Each path below is one point turned by a fixed rotation once a step. After each direction that follows a path, write how fast that rotation turns it, in degrees a step (0 if it stays still).
Each turn is a multiple of 5 degrees from 10 to 175, or 0.
Each row of a path follows its step; steps can be skipped.

step 0: [ 20  21  -5  29  -5   5 -29   3   8  -6 -28  -3  52  13 -45 -16  -4  -9
  31 -26   0  14 -31 -26  26 -16  19  25 -41  11 -31  12   3  -7 -24 -16
  -6   8]
step 1: [  9 -12 -17 -16   1 -27 -17   1   0 -29 -13  -4   2  -6 -33 -30 -31 -22
  21  15 -11  53 -12 -38   2 -32  49   5   1   5 -11  17 -44   6 -17 -16
   1  24]
step 2: [ 35 -13   3  -4  -8   1 -41 -29   1  -3  32 -10  31  -7 -33 -48 -42  10
  27   5   5  34   1 -40 -13   7  12  21  11  18 -22  -6   4  -4   3 -20
 -15 -31]
step 4: [  9   3  -4 -18   0 -37 -10 -19  -5 -14  -7  30   3   0 -30 -52 -18   7
   4  29  -5  41  12 -44 -25 -40  21  15 -26  12  -3   8 -17  25 -10  21
  15  22]
step 5: [ 29  10  18   2  -1   1 -11  -4   1  -6  16  26  34 -30 -15 -59 -27  50
  24  18  -3  34 -25 -29   4   7   7  24  -5  22 -10  18  22 -10  -7  -1
  11 -32]
step 6: [  9 -12  -1  36   8   4 -34  16  24   4 -15  35  21 -13 -41 -53  10  -3
  24   1   5   2 -54 -19  23 -12   7  31 -31   9 -12  -1 -18   8  -5  11
   7  25]
step 7: [ -1  13 -24   3   9  -8 -44   7  -2 -31 -15  13  -5  -8 -35 -56 -33  10
  19  20 -17  38  21 -24  -1 -14   5  22  19  11   5  18 -10  21 -26   0
  23  43]
step 8: [ -9   3  12 -15  -4  17 -31  -9  28  16   0  10  26 -43 -38 -62 -35  22
   9   9 -26  39 -18  -8  17  13   1  15  12  20  -4 -10  10  -1 -14 -29
 -16 -21]
step 10: [  2   3  -9 -13  13 -14 -10 -11  -5 -30 -21   3   9  -3 -31 -45 -20  22
 -10  18 -18  47  23 -14   6 -16  22  16 -27  10 -35  32  10  30 -21 -37
   9  37]
step 12: [ 14 -46   6  33  -7  24 -28   3  17 -16  14   8   2  12 -32 -59   6  -4
  17  24  27  14  -4 -14  20   9   1  19 -31  -9 -51   8 -24   3 -11  -2
   4  23]
step 13: [ -5   5  -3  15  18  17  -6 -17 -18  -9  -7  -6  18  -4 -53 -52 -19  14
 -11  14 -17  48  36 -29   8 -14 -20   4 -17  20 -15  19 -24  42   7   3
  16  24]
Directions:
[  6  -5  -5   6  -5  13   6   8  -4 -12   2 -14  -2  -2 -10  -4   0  -2
   6  -7   1   1 -13  -2   1  10  10  -3   7  -9  10   4   0   5   3   5
   9   6]
65
[ 17   7   5   4   3  -8   2   7  13   5   4  -5  -4  -3  -3  -2  -8   0
  -3   3   1   9  -3 -13   1   8  -9  -6  -9   4  -1  -9  -2   2 -10  -8
   5  10]
0
[ -3  -9   1  -8  -1  -7   4  13  -1   8   2   0  -4  -9  -8 -10  10  -3
 -12   3  -2  -2  -7   5  -1   0  10 -11  -1  12  -5   2  -1   2  12 -11
  -5   3]
160
[ -9   0   1  -1   4 -16   9   4  -6  -7   5   2  10   5  10   5   0  10
   8   1  -3  -1 -10  -6  11   3   7   6 -14  -3   3   3   8  -1   8  -8
   6   5]
70
[-10  13  -2  -6   1   6 -15   4  11  -2 -11  -2  -3  -1   8   1   5   2
   4   0  -9  -2  -5  10  -1  12  10   1   2   1   0  -4   7   6 -11 -10
  -3   8]
35
[ -8 -11   3  -2  -4  -3   3  -4   9   3  -3   8  -5  -7   7   6  -3 -13
   2   7   3   0 -15   0   5  -6   7   2  -4  -7   5  -9 -18   1  -7  10
  -2   6]
135
